Small tables with named rows and columns. After each table, cells are looked up by row and column.

rif
|  | bofiv | nur | bet |
|---|---|---|---|
| temim | -829 | 633 | 839 |
| savube | -244 | 204 | 682 |
| nolosa | 393 | -129 | -733 |

temim, bet => 839
temim, bofiv => -829
savube, bofiv => -244
nolosa, bofiv => 393
savube, bet => 682
temim, nur => 633
nolosa, nur => -129
savube, nur => 204

sig =
         mavime  bipa  miped  gozu
niz          47    58     42    62
dipanen      28   231    163    72
peb          35   148    112    68

bipa of peb = 148
bipa of niz = 58
mavime of peb = 35
bipa of dipanen = 231
gozu of peb = 68
mavime of niz = 47
gozu of dipanen = 72
Which row has the largest miped? dipanen

dal:
,zumosif,pive,nugag,mozadip
lorosag,39678,75244,60111,16154
nufitu,45891,68944,67023,37155
bifi,44869,49723,60328,17520
vus,69598,65790,30739,26667
dol,14665,57205,28122,32732
lorada,10164,36825,67134,33719
tir,18763,32888,30465,46892

mozadip of lorosag: 16154
nugag of nufitu: 67023
nugag of lorosag: 60111
nugag of tir: 30465
pive of tir: 32888
nugag of dol: 28122
mozadip of nufitu: 37155
pive of bifi: 49723
pive of lorosag: 75244
mozadip of bifi: 17520
mozadip of dol: 32732
zumosif of dol: 14665
nugag of lorada: 67134
zumosif of bifi: 44869
pive of nufitu: 68944
pive of dol: 57205
mozadip of vus: 26667
nugag of vus: 30739

linomi.tsv
	zekal	fuvi	rabaken	gufeg	zovo	nabesuz	kasok	mer	gumeg	bet
rufur	168	134	151	198	160	154	186	228	153	234
lapamot	236	62	72	219	55	125	121	67	79	136
nug	129	45	63	96	38	166	167	122	181	114
benamag	66	103	169	161	53	188	216	16	60	143

mer of lapamot is 67
nabesuz of rufur is 154
kasok of benamag is 216
zekal of lapamot is 236
zovo of rufur is 160
mer of nug is 122
nabesuz of nug is 166
bet of rufur is 234
gumeg of lapamot is 79
gumeg of nug is 181
rabaken of rufur is 151
Row with the largest zovo: rufur

naraguf:
           loru   vizir  zamope
lonib    71.464  54.084  51.954
pabusor  25.589  87.841  64.110
feg      93.369  25.476  31.086
nel      84.348  47.333  20.398
zupum    80.806  93.073  81.851
vafoz    92.212  75.468  69.498
nufal    43.845  19.577  45.324
zel      85.352  29.962  44.472
palod    36.155  83.030  57.709
mabimiz  64.609  55.768  70.247
leloka   41.467  29.985  65.971
vune     26.835  76.850  80.976
dite     16.313  22.034  38.685

What is the zamope of zel in naraguf? 44.472
What is the zamope of nufal in naraguf? 45.324
What is the vizir of palod in naraguf? 83.030
What is the zamope of dite in naraguf? 38.685
What is the vizir of pabusor in naraguf? 87.841
What is the loru of palod in naraguf? 36.155
What is the loru of mabimiz in naraguf? 64.609
What is the zamope of feg in naraguf? 31.086
What is the zamope of zupum in naraguf? 81.851
What is the vizir of nufal in naraguf? 19.577
What is the loru of nufal in naraguf? 43.845
Row with the largest zamope: zupum

Table nes
	tarona	mev	pof	bamame	zibab	lise	losipav	nilot	lubob
kedali	111	147	81	194	78	227	107	185	60
guv	85	155	67	119	52	225	152	164	96
mokit	59	136	67	137	17	222	168	164	83
tal	83	184	43	92	70	222	184	141	113

zibab of tal: 70
lubob of kedali: 60
lise of guv: 225
tarona of kedali: 111
lubob of mokit: 83
lise of kedali: 227
nilot of guv: 164

dogagan
cols = fasamir, kabeg, zavuge, gif, dadases, zofaz, dev, kip, non
nef: [56, 94, 61, 150, 227, 136, 217, 72, 119]
lisi: [227, 211, 61, 186, 184, 202, 186, 121, 77]
nezatiz: [208, 63, 136, 200, 111, 43, 205, 230, 63]
buzu: [41, 202, 220, 126, 91, 96, 150, 89, 115]
romene: [58, 91, 191, 107, 126, 102, 49, 150, 197]
pumer: [229, 176, 52, 128, 241, 130, 228, 100, 71]

buzu, kabeg: 202
buzu, dadases: 91
nezatiz, dev: 205
nef, non: 119
buzu, dev: 150
nef, gif: 150
buzu, zofaz: 96
romene, kabeg: 91
romene, zavuge: 191
lisi, dadases: 184
pumer, dadases: 241
pumer, zofaz: 130
lisi, zavuge: 61
buzu, non: 115
nezatiz, kabeg: 63
nezatiz, kip: 230
lisi, fasamir: 227
buzu, fasamir: 41
nezatiz, dadases: 111

rig =
fields: rav, difar, gisu, takezer, sokupo, zigugar, begu
dad: [30, 27, 41, 52, 60, 65, 64]
muteg: [30, 50, 6, 65, 82, 81, 52]
dut: [30, 50, 18, 72, 60, 70, 64]
zut: [30, 50, 24, 65, 60, 65, 64]
ger: [30, 50, 75, 67, 97, 71, 59]
fufa: [30, 44, 57, 40, 60, 37, 65]
zos: [60, 60, 17, 65, 39, 65, 56]
rebi: [23, 50, 68, 65, 60, 65, 76]
niv: [38, 50, 31, 65, 60, 65, 58]
kekel: [30, 37, 35, 57, 57, 39, 69]
bufunep: [20, 50, 31, 65, 60, 65, 87]
vof: [30, 61, 68, 65, 60, 62, 64]
lon: [30, 54, 23, 65, 60, 77, 58]

difar of muteg: 50
sokupo of ger: 97
gisu of kekel: 35
difar of zut: 50
gisu of zos: 17
rav of dut: 30
gisu of vof: 68
zigugar of kekel: 39
difar of kekel: 37
takezer of fufa: 40
begu of lon: 58
sokupo of dut: 60
begu of zos: 56

sinaguk:
,dade,zor,sal,tano,zukor,rana,liva
dozad,36.739,77.648,52.145,21.915,70.874,55.866,37.111
petagum,39.471,9.865,24.181,60.796,12.959,37.666,53.280
bupag,23.958,37.811,19.609,39.965,31.291,47.573,35.726
metez,25.985,54.698,29.085,29.278,45.173,51.251,36.980
gipize,37.818,12.760,20.510,58.671,12.362,37.795,48.231
zek,49.130,54.821,55.620,48.012,58.240,48.355,34.376
feg,31.643,28.075,20.159,47.623,22.326,37.552,39.028
tobufat,36.536,17.548,24.130,59.761,17.981,34.266,39.743
bemuf,72.959,77.747,89.086,46.248,86.918,53.814,39.097
zuvik,64.816,90.875,84.402,35.579,94.965,62.448,30.827
kizu,43.971,71.465,55.042,30.031,68.088,55.489,38.035

zuvik, zor => 90.875
bemuf, sal => 89.086
bupag, sal => 19.609
metez, zor => 54.698
feg, liva => 39.028
petagum, liva => 53.280
tobufat, sal => 24.130
petagum, zor => 9.865
bemuf, zor => 77.747
bemuf, tano => 46.248
bemuf, dade => 72.959
kizu, dade => 43.971
zek, zukor => 58.240
Row with the largest liva: petagum

